In the data rows, the value 50 means zero.
Here are some points, each followed by its number:
[59 61 55 59 69 47 69 51 48 63 61 29 51 58 48 55 44 45 53 53 54 42 43 51] 0
[59 46 52 52 51 54 36 41 48 34 46 89 41 29 53 50 47 46 61 55 57 56 33 51] 1
[70 60 59 43 60 29 41 47 62 41 50 50 50 58 59 49 71 28 52 52 53 46 53 49] 2
[61 52 54 59 67 48 62 53 55 60 54 48 52 50 49 50 43 47 57 47 60 41 41 51] 3
[63 45 56 50 44 57 36 43 41 34 43 91 41 27 51 47 47 47 63 56 57 60 38 46] 4
[50 60 57 57 73 58 62 51 51 71 63 35 55 54 43 50 46 49 56 48 54 47 42 49] 5
[58 52 52 62 67 52 59 54 57 65 49 44 54 50 47 46 43 48 57 46 56 49 38 43] 6
[56 47 51 28 26 52 55 78 39 63 57 53 52 35 59 57 53 61 38 58 58 58 46 35] 7
[53 48 50 34 23 51 52 77 34 62 61 56 52 32 57 58 51 63 37 58 56 58 52 35] 8
[63 48 52 50 55 38 31 45 44 48 46 77 51 43 57 51 54 50 61 57 51 55 40 34] 9
[26 47 39 57 48 73 61 39 39 46 50 50 56 62 52 48 41 45 41 47 40 54 57 62] 10
[73 58 62 44 58 19 35 40 66 37 46 55 51 58 69 48 77 27 45 56 50 50 57 48] 11
[35 53 40 50 40 53 58 28 51 38 43 37 36 56 46 48 44 54 40 35 31 48 66 59] 12
[60 46 55 60 55 55 61 67 53 59 55 40 51 50 48 51 44 52 62 40 60 44 45 45] 13
[30 55 34 51 33 51 49 30 49 41 50 44 38 66 53 49 46 45 40 38 31 46 69 68] 14
[65 64 62 42 62 22 34 46 71 43 43 48 43 53 50 50 81 21 45 55 52 45 55 47] 15
[68 46 53 65 52 33 59 66 63 39 41 39 52 55 45 48 47 34 65 47 61 41 46 48] 16
[52 48 52 66 65 49 63 71 58 49 49 29 51 55 33 47 44 45 60 45 71 44 35 34] 17
[61 62 60 41 58 26 35 50 64 49 45 48 46 49 49 51 77 30 47 56 51 46 59 44] 18
[49 56 49 49 56 46 30 42 58 45 49 60 63 44 39 66 59 75 55 72 52 47 36 59] 19
[30 55 41 45 38 49 47 32 49 44 54 37 36 60 45 50 43 54 39 40 36 44 63 68] 20
[68 44 55 64 57 49 64 62 63 57 46 45 46 47 53 39 48 38 60 42 64 41 43 51] 21
[61 58 53 60 66 45 58 49 54 57 56 42 58 56 42 60 45 51 55 49 55 45 41 47] 22
[54 55 53 63 75 60 67 56 55 72 63 33 55 50 49 48 45 48 52 43 54 50 35 51] 23
[53 43 53 52 54 58 42 41 49 38 57 87 33 29 54 45 45 50 60 62 61 57 35 52] 24
[61 57 54 62 66 49 70 54 52 63 57 32 50 55 48 51 43 44 55 49 57 41 42 52] 25
[72 52 67 34 66 28 29 49 57 44 52 53 54 57 71 54 71 29 48 53 57 48 52 42] 26
[28 58 39 42 36 58 49 32 44 47 58 43 40 64 47 51 46 55 41 45 41 44 59 73] 27
[32 49 38 52 40 60 52 35 46 34 43 51 40 56 51 46 41 45 45 42 35 53 62 61] 28
[24 50 44 47 38 65 58 32 42 45 51 40 43 60 47 50 41 53 39 44 39 49 63 65] 29
[60 56 55 57 67 46 59 53 54 63 55 36 61 58 43 53 46 53 53 51 50 47 43 49] 30
[55 55 53 27 29 44 41 71 38 54 61 52 46 35 59 54 57 64 40 50 56 63 49 32] 31
New points follow, each followed by the number of its nearest point above.
[67 44 55 63 59 50 64 61 62 59 46 45 46 47 53 39 49 40 57 39 64 42 41 51] 21
[47 61 57 55 75 59 62 51 50 71 66 35 56 52 42 51 47 49 54 48 54 49 43 48] 5
[58 50 48 39 46 54 29 46 65 48 44 61 64 33 45 54 53 82 49 69 53 49 42 54] 19
[64 51 72 27 65 45 31 46 46 50 59 57 51 61 72 49 67 38 40 49 54 52 44 36] 26
[70 48 52 53 56 38 36 45 46 49 37 66 53 51 56 51 52 48 60 46 53 54 36 31] 9
[74 58 62 41 59 22 35 37 67 35 47 57 48 59 65 47 78 28 46 51 49 51 55 47] 11
[67 46 52 65 51 33 59 65 65 39 42 40 51 53 44 47 49 34 64 47 60 41 46 48] 16
[44 47 51 61 64 53 66 75 60 47 54 26 52 55 36 42 49 44 58 41 68 51 34 33] 17
[42 44 52 43 47 43 44 63 34 71 48 50 61 45 52 52 56 61 58 59 44 46 74 45] 8
[74 58 63 41 60 23 35 35 68 35 48 58 49 59 65 46 77 30 44 51 48 52 54 47] 11
[69 46 54 49 50 43 29 39 42 41 35 84 52 41 52 50 52 51 62 48 48 61 33 30] 9
[16 45 34 54 44 78 58 33 35 41 49 55 57 65 53 48 40 44 34 48 34 58 63 66] 10
[66 52 73 33 66 31 28 41 53 49 52 53 47 60 66 51 74 34 32 43 51 53 43 40] 26
[62 41 47 31 50 57 24 72 77 67 32 52 71 33 43 51 53 71 42 59 35 65 45 44] 19
[69 38 52 76 59 53 72 70 66 61 43 36 48 49 47 40 43 40 64 42 66 44 36 50] 21
[45 49 57 62 64 54 57 72 57 43 53 36 57 47 36 43 54 52 58 49 68 48 39 41] 17
[39 48 48 58 60 58 64 65 55 48 54 31 51 57 40 43 48 46 52 43 62 51 40 41] 17
[67 41 49 72 49 36 67 72 63 39 40 35 52 53 40 48 40 37 69 45 63 39 44 47] 16
[54 56 56 28 35 40 41 73 35 57 52 47 51 35 60 54 58 67 49 53 56 58 57 34] 31
[58 51 53 34 38 43 36 66 37 53 57 57 50 38 60 56 57 62 45 52 55 61 44 31] 31
[61 44 56 69 63 58 66 64 59 60 53 36 50 54 44 49 42 49 68 36 61 40 42 48] 13
[25 54 34 58 37 54 52 32 48 38 49 44 38 61 55 51 45 48 39 39 31 48 71 71] 14
[47 54 51 32 32 49 44 62 38 52 60 51 47 42 57 53 54 62 38 49 52 61 52 40] 31
[50 55 50 44 57 47 31 43 65 44 46 57 63 39 37 62 55 78 51 71 49 51 39 57] 19
[59 43 49 32 53 55 26 68 76 61 38 57 68 29 47 57 54 73 42 64 34 65 41 49] 19
[27 53 35 51 36 56 51 31 45 43 50 46 41 67 53 49 45 46 38 41 32 48 67 68] 14
[35 53 41 50 41 54 61 27 50 38 41 36 36 55 45 47 43 55 40 34 31 49 65 56] 12
[73 56 65 33 67 31 27 45 57 43 48 53 49 58 73 51 73 33 49 53 51 51 49 45] 26
[51 56 56 51 56 48 28 41 57 43 50 62 62 44 38 63 56 77 53 70 48 49 38 57] 19
[40 50 55 45 67 59 31 41 54 46 55 52 62 36 33 57 58 73 41 81 51 56 36 57] 19
[61 48 51 49 52 40 34 46 44 48 47 77 50 43 58 52 52 50 59 58 50 56 37 35] 9
[68 41 50 68 54 51 62 66 68 60 41 42 50 46 47 44 45 48 62 45 62 46 37 50] 21
[46 47 58 65 64 53 65 81 58 43 53 30 56 50 35 39 53 45 60 40 72 48 38 36] 17
